The rows of T fall into a few groups, and each row is roughly a mix of its group's hidden directions.
T, 126 rows:
[[-31  21  13 -17  -4 -16 -24  23 -10 -46  12]
 [ 43 -13 -35   7 -10 -13 -26  18   9  -1  31]
 [-35  -5  -4 -24  -5 -18   0 -26  41 -15 -29]
 [-27   4  -4  41  33 -12  20  -5  32  22   2]
 [-26 -13  28 -11  -3  -6  34  24 -23 -28  27]
 [ -3 -31   5   9 -43  -1 -22  -6 -22 -10  39]
 [ 33  34  -5 -14  16 -10 -43  -5  21  14  14]
 [-24  17  35 -15  -5 -16  34 -31  -3 -14  24]
 [-36 -11  13 -30  21  11 -34  36  -2   6  -9]
 [-22 -14   1  39  25   6  19 -12  34   7  32]
 [-31  -3  10 -15 -13  -8 -58  18  10 -16   0]
 [ -5  -2  28 -13 -35 -37 -37  12 -14 -18   3]
 [-25 -33 -27   6  17 -36   8 -21 -16  -7 -27]
 [ -2 -26   4   9  26  23  13 -17 -39  13  38]
 [ 17 -21  28 -13 -21  10 -26  -2 -19 -13  47]
 [ 31  -4 -17 -12 -11 -24  19   4 -48 -13 -25]
 [ -4  -3  24 -10   5  -3  20 -46 -19  26  36]
 [ 16  -4  -8  25 -19 -20  -3 -57   0  18  15]
 [ 40 -28  30  17 -11  28   0  -5 -17   4  29]
 [ -4 -13 -15  57  26  -5  -9 -23  21  -2 -13]
 [-10 -17   7   6   6  15  34 -34  43   8 -25]
 [  8 -50  -8 -26 -11  -8  -2 -38  10  12  22]
 [ 14  -6   6  26  15  41  46  17  -9  -7 -14]
 [ 11 -13  16 -19  11  26 -14 -54  25  -9   4]
 [ -1  18 -12  33  24  -8 -39 -10  21  35  13]
 [-25 -39   2  19 -35   5  17  10 -28 -25   5]
 [  4  35  13  52  10  -4   7  18  -5 -27 -12]
 [ -3  42 -27  38  18 -24  -1  -8  26   6  -6]
 [ -1   7  13 -11 -33 -11 -29  15 -52   2  17]
 [  3 -10   0  38   4  26  53  -9  -7  16 -11]
 [  5   9 -12  22  20   7   7  25  49  26 -24]
 [  9   4  40  32  -4  27  34  -7 -20   8  20]
 [ 11   8   5 -27 -21  -9 -29  25 -49  11 -10]
 [ 27  10   5  -6 -46 -12 -17  18  -4 -32 -28]
 [ 24 -13 -19   1  12   0 -41  10  23  42  16]
 [ 28 -46 -14  -7 -14  35 -10   8   2  19  21]
 [-27  15  25  42 -14  13  14 -25   6 -17 -26]
 [  6  -7  33  20  -1  -2  49  -6 -18 -10  33]
 [-26  -4  22 -37  -5   2  -2 -25 -38 -16  26]
 [-19  26  23 -30  -5  -3  39  -3 -14 -23 -29]
 [ -3  24 -36  -3  -3 -16   5   8  23 -16 -50]
 [  7  24   3   9  15   4 -34 -22  40 -22 -30]
 [ -5  10 -26  34  14  -3 -20  27  45  10  10]
 [ 11  -1  44   8  -6  18   8  22 -45 -14  16]
 [-28 -11  42   6  16  31  26   5 -14  -9  25]
 [  1  11  13 -17  -8 -21  -1   0 -61   1 -28]
 [-13   6  59 -16 -19  12  10 -23 -20   5  -8]
 [  2 -11  31  -8 -23 -29 -14  40 -17 -28  15]
 [ 24  -9 -23 -12 -29 -23 -45 -10 -17 -12  17]
 [ 15  15 -38  31  -1  -8 -26  -6  36  21 -15]
 [ 12 -14   3 -35   0  33  23  -1 -36  23 -23]
 [ -7   9 -15  17  -9  -6 -40 -43   5  22 -30]
 [-10   2   6 -14 -20 -40   2 -25 -44 -27  -1]
 [ -7 -19 -14  12  46  14  23   3  -6  21  38]
 [ 10 -19 -41 -15 -22  -8 -34  12 -19  23  22]
 [ -1  -2  11  54 -23  -8   3  17   7 -41  -1]
 [ -6  27 -12  -2  35  -8  32  -2  10  24 -41]
 [-23   5 -25  -3   6 -43 -28  -4  38 -12  12]
 [ 24 -41 -31   5 -17 -18 -35  -8 -19   1  -3]
 [ 26   5 -10   5 -29 -30 -26  28   4 -12 -37]
 [ 12  -1 -32   9   9  -7 -31  40  34  11 -19]
 [-21  16  32 -31  -5 -23  10  11 -37 -27  -1]
 [-32  31  35   1   3  30  18  24  -3 -22   3]
 [ 16  -5   6 -11  -3   6   9 -53 -34  18 -28]
 [-22   8  45  16   9  15  37 -25   9  17   9]
 [ 16   1  14  33   7   6  -3 -13 -51  34  -2]
 [ -3 -35 -21  35 -42  14  -7  -5   0   5  24]
 [-17   5 -11  34  22  28  47  14  12   0  11]
 [ -2  15  10  37 -33  -2  17 -16 -28  34 -16]
 [ 21 -17  26 -24  25   8   0  -5  31 -30 -32]
 [ -7  36  13   1   8  14  -6  55  20 -16  -6]
 [-14  12  30   7  12  11  46 -37 -12  -6 -18]
 [ 20  -5 -32  10   1  19 -27  16  33  36  15]
 [ -8  18   1 -16 -18 -48 -39 -25  -3  -7   9]
 [ -2   7  16 -30   1   9  26 -29 -19 -16 -46]
 [-20  16  -7 -54   3 -20 -30   1  -1   2  24]
 [ -2  -3  28 -18   3  34  10  36   5  -5  43]
 [ 30 -25 -41  -5 -36 -10  -7 -21  -1  21   0]
 [ 28  47  28  -2  18  -3 -22   7   5  -1 -29]
 [  5 -13 -19  22  19 -25 -40  19  11  37  -9]
 [ -9   9  24  10 -15 -24  37 -33 -34 -15 -10]
 [-20  12   7  14  21  24  30  43  27 -13  -7]
 [  6   8  42 -17 -44 -26 -15   3 -12 -14 -14]
 [ 24   4  -4 -42 -37  -8 -24  16 -14 -26 -11]
 [ -1 -22 -47   2 -22 -22 -35  19 -10 -13   3]
 [  9 -15 -27   9  41  17   2  27  21  29  21]
 [-34  26   0   8   2 -34  28 -27  30 -10   3]
 [ 15 -15 -42  34   4  11  -6   2  40   7 -19]
 [ -6   6  39  -5  19  29  14  23  11 -42  -9]
 [  6  20  18  -5 -20 -33 -47  -3 -21 -22  12]
 [-28  39  -4   1  10  -9  16  49  13  -1 -17]
 [  6 -11 -26 -25  20  32 -41  15  12  23   6]
 [-40   9  -5  25   8  -1  49 -17  19   1 -13]
 [  1 -23  35 -13   8  12   5  -9 -49  12  28]
 [ 14 -41  -6  -4   9   6   7 -16   2  -1  57]
 [ -3   8  -8  -4   7 -19  10  56  30 -14 -27]
 [-44  10  19  10   8  20  45  14  -5 -18   4]
 [ 14  12  10   2 -19   9  40 -30 -33 -18 -27]
 [ 20  11   8  22  -9   0 -40 -12  45 -25  -9]
 [-10  19  37 -17 -13 -17 -26  11 -15 -40 -19]
 [-18 -12 -34 -25   2  -1  19 -14  -3  46  26]
 [ -9  34  14  35 -10  22  27 -11  -1  38   2]
 [ -7 -41   0 -12  -1  19   6  10  -9 -19  52]
 [  9 -27  40   6 -13  41  24 -13  -4   5  22]
 [-27  17   5  17  18 -23  22   4 -45  27 -12]
 [ -5  19  27  12   8  18  44 -40   8  -6 -17]
 [  9  21 -28  21  -7  -6 -19  18  25  43  23]
 [ 23  14 -18  28 -14 -29  40  10  14 -25 -13]
 [ 29 -22 -35 -32  23 -14 -28  22  -4  -7  -1]
 [-31  -5  15 -36  41  15 -11  23  -3  16  18]
 [ 22  11 -42  -4   6   0   6  34  43  -4 -12]
 [ 11 -32   4  -3  -5  -5   3 -11 -63   1 -16]
 [ 24  -5 -38  46 -14  17  -8  16  -2  24  -1]
 [ -2   8  -4   6  13  30  45 -16  -4  42 -17]
 [ -2 -25  18 -29   3 -11 -16 -54 -14 -14  11]
 [-19  22   8   1  10 -16   3   8  16 -31 -55]
 [  5  34 -30 -13   0  -4 -25  22  30  12 -33]
 [ -8   0   6   5   6 -14 -31   5   7  21  61]
 [ 22  23   0  39   4  19  22  -5   4  38 -28]
 [  6  17  -6   4  -2   1  42 -55 -14   7 -11]
 [  0   4 -25 -11  37  36  19  14  21  23 -24]
 [-22   6  39 -34   8   8   9  28 -23 -14  25]
 [ 30   7 -21  18 -34 -33  -3   9  -7 -31 -22]
 [ 25  43   6  27  -7  -6 -45   6  12  -3  -4]
 [ 24  -1 -29 -22 -25 -34 -42   7  -7  -8  -5]
 [  7  -6 -37  14  10 -16 -49  23  17  -2 -20]]
Here is one row of each group, with its name. Which group are the others in?
[ 22 -25 -42  -3  -3  -2 -41   4  15   2 -26]  <25>
[-26  25 -20 -22  25 -35  -4   3  19 -19 -28]  <2>
[ 17  -9  -6 -24 -25  -3 -60   9 -17  -2  -7]  <37>

[-38  -3  -8  -3  -9  16  -3  46 -10 -38  -2]  <2>
[ 12   8  32 -29  -8  -3 -45  16  -5 -34  -6]  <2>
[ -6  17   3   4   3 -16  20 -60  -7  10 -29]  <25>
[-21 -31 -27  13  -9 -31  23  17  14 -34  -2]  <25>
[ -2   5  28 -20 -35  -9  -7 -35 -37 -19   4]  <37>
[ 35 -15 -35   4  30  22  15   1 -12  32   7]  <37>
[ 21 -13  16 -30   1  27  -9 -26  -8 -27 -39]  <25>
[ 4 -5 48 -9 -9  0 33 13 -4 -7 41]  <37>
[ 32 -21 -17  37 -19  12 -25   5  23  -8 -27]  <2>
[  3   6 -16  45  11   6 -14  23  26  29  28]  <25>
[ 16  20  -4   5 -26 -38 -47  -6 -16  -1 -18]  <2>
